Some points, one per row:
[0 1 -8 -7 15 0 22 7 15 -22 -15 -15 -30 -15 -22 -29 -7 8 -7 8 0 7 -7 0]
[23 30 37 29 7 8 -8 -7 0 30 22 29 37 44 15 30 -15 -36 -37 -22 -30 -37 -29 -22]
[23 1 -15 -15 -30 -29 -15 0 8 30 22 29 29 15 7 0 -22 -22 -22 -37 -37 -44 -22 -30]
[23 45 51 37 15 30 37 7 44 44 8 0 14 0 -8 7 -22 -44 -30 -29 -37 -22 -22 -15]
[-14 -14 -30 -52 -30 -29 -15 0 37 -15 37 29 22 22 15 22 7 -7 -15 -7 -15 -7 -7 7]
[-29 -22 -30 -37 -37 -37 -30 -44 -51 -15 -15 -15 -8 -7 -22 -7 22 30 0 8 -7 7 0 -8]
[8 15 15 22 7 8 0 7 8 37 8 15 14 0 0 7 -29 -14 7 -7 -15 -15 0 -8]
[-7 -7 7 15 -7 -7 -15 -7 8 7 -15 -8 -15 -7 -15 0 15 8 0 0 0 0 -7 -8]
[8 8 22 0 22 0 15 22 30 -7 0 7 7 -7 -44 -15 -29 23 7 15 0 0 15 14]
[15 15 15 37 29 15 29 -7 -15 15 -15 -8 -8 -7 -8 -22 -7 1 15 -14 -7 7 -15 0]
[-14 -29 -22 -22 -30 -29 -15 -15 -15 7 8 22 14 0 -8 15 22 45 15 0 7 7 15 7]
[-14 -14 -8 -22 0 -15 -8 7 0 -15 -22 -22 -15 -22 -8 -7 -22 -22 29 15 7 7 -7 0]
[23 1 7 7 -7 -22 -22 -15 -29 22 22 7 29 22 29 30 15 -36 -30 -44 -37 -22 -44 -15]
[0 -14 -30 7 -30 -37 -59 -22 -22 30 -7 0 0 8 7 -7 15 -14 -15 -29 -22 -22 -37 -37]
[-36 -36 -22 -7 -7 -7 0 -22 -37 0 -44 -44 -37 -22 -15 0 22 8 44 30 29 37 0 7]
[8 8 15 22 29 22 37 30 15 22 -7 -8 -22 -29 -52 -37 -29 -7 -22 -37 -30 -22 -29 -30]
[15 15 15 22 15 30 15 30 15 22 15 -8 0 8 22 15 15 -22 7 8 22 30 8 22]
[8 -14 -15 15 -30 -37 -37 -44 -7 30 0 7 7 0 15 0 -7 -22 -15 -44 -44 -44 -44 -30]
[15 23 59 52 29 30 15 7 -15 15 -29 -22 -15 -29 -37 -7 -22 1 7 0 0 15 22 -8]
[8 8 22 22 22 0 15 15 22 22 0 7 0 8 -15 -15 -29 1 7 -7 -7 0 -15 -22]
[-22 -7 0 15 -15 -15 -22 -22 -37 7 -15 -8 0 8 7 7 -29 8 7 0 -7 -7 -7 -15]
[0 15 22 15 29 30 37 7 0 -44 -29 -22 -15 -15 -30 -37 0 52 22 30 29 37 22 7]
[0 8 -8 -15 0 15 22 -15 30 0 30 15 14 22 15 0 -29 -44 -30 -22 -37 -29 -29 -45]
[-22 1 0 -15 -7 15 -8 7 8 -15 8 0 7 8 0 0 -15 1 0 15 7 0 8 -8]
[-7 -14 -8 -7 0 -7 -15 -7 -15 -22 -15 -15 -8 -7 -15 -15 -29 1 15 15 0 0 15 0]
10 more points follow, each with its number after it:
[8 8 0 -22 0 -22 -37 -22 -22 -15 30 29 29 44 59 59 52 8 7 22 22 37 37 59] 0
[23 23 29 37 44 30 15 15 15 0 -7 7 0 8 15 7 0 -7 -7 0 7 7 8 14] 1
[-22 -22 -30 -30 -30 -29 -22 -44 8 15 15 7 14 15 7 22 15 15 29 8 -7 -7 0 0] 2
[-29 -36 -37 -22 -44 -29 22 30 22 15 22 22 7 0 7 -22 -59 -29 -7 8 0 -22 -15 -15] 3
[-59 -44 -15 22 15 37 37 0 -15 -29 -59 -59 -67 -66 -44 -52 -29 1 29 37 22 15 8 -22] 4
[23 15 15 29 37 37 59 22 30 15 -15 -22 -30 -29 -37 -52 -44 -44 -30 -44 -37 -29 -37 -30] 5
[8 8 15 7 7 0 7 -7 -7 22 -15 -8 0 -15 0 -7 0 -22 -30 -37 -30 -29 -29 -30] 6
[8 1 0 7 -7 -15 -22 15 -29 7 8 7 7 8 29 15 44 8 -7 8 15 7 8 22] 7
[15 30 22 22 44 30 22 0 0 -15 -15 -15 -30 -7 15 -7 -7 8 22 22 22 15 22 22] 8
[23 23 0 0 -22 -15 -15 -7 37 30 30 22 29 37 22 37 15 -7 22 15 7 0 8 29] 9
Which two of these numbered points are nearest to each point below, ignoring the 3 directions in which the first points spread most? Their numbers follow each, nearest first.
[-22 -14 -15 -15 7 37 37 22 8 -29 -7 -22 -37 -37 -37 -44 -15 -22 -30 -7 0 -15 -7 -8] > 5 4
[8 23 0 -15 -15 -15 -15 22 -15 7 15 0 14 8 7 22 37 45 7 8 29 30 37 37] > 7 9
[15 15 7 -7 7 -15 -15 -15 -7 -22 0 7 14 22 44 37 44 15 15 22 22 30 30 51] > 0 1
[8 15 7 15 0 15 15 -22 -7 22 -7 -22 0 -7 -8 -15 -7 -36 -30 -29 -37 -29 -44 -45] > 6 5
[45 37 51 29 44 30 15 -7 15 0 15 15 22 15 22 15 7 -14 -30 -29 -22 7 0 0] > 1 8
[-51 -66 -59 -52 -66 -59 -59 -59 -7 15 22 29 22 15 22 37 -7 8 22 -7 -15 7 0 -22] > 2 6
[30 30 15 15 7 30 15 37 -15 -15 -7 -8 -8 -7 7 0 37 1 -15 8 15 -7 8 0] > 7 1
[8 8 0 -37 22 30 15 -44 -51 -59 0 -15 -22 0 -15 -7 -7 -7 7 22 7 15 15 22] > 8 6
[23 30 7 -7 15 0 -8 30 37 7 44 37 29 44 37 22 -7 -14 -22 -22 -15 -7 -15 0] > 1 8
[8 23 22 0 22 30 7 -7 -22 -15 15 15 22 22 15 30 22 15 15 22 22 37 52 44] > 0 1
[15 15 -8 0 29 8 7 -7 -15 -22 -7 -8 -8 -7 7 -7 0 1 37 15 7 30 8 22] > 8 1
[8 30 44 37 37 37 44 -22 22 7 -15 0 -8 8 0 0 0 37 22 30 29 37 59 59] > 9 1
[-14 -22 -44 -30 -15 -15 -37 0 0 -52 -7 -8 -15 -7 15 0 52 45 29 30 37 22 15 22] > 1 8
[-7 -14 -15 -15 -15 -37 -15 0 15 22 22 37 14 22 15 22 15 37 15 8 7 7 15 37] > 9 2
[-7 1 -15 -15 15 22 0 -44 -15 -44 -15 -22 -15 -7 7 0 15 8 15 15 7 7 8 7] > 8 1
[8 8 7 7 22 15 0 30 15 -15 0 7 7 0 29 30 52 45 52 45 52 30 37 29] > 7 1
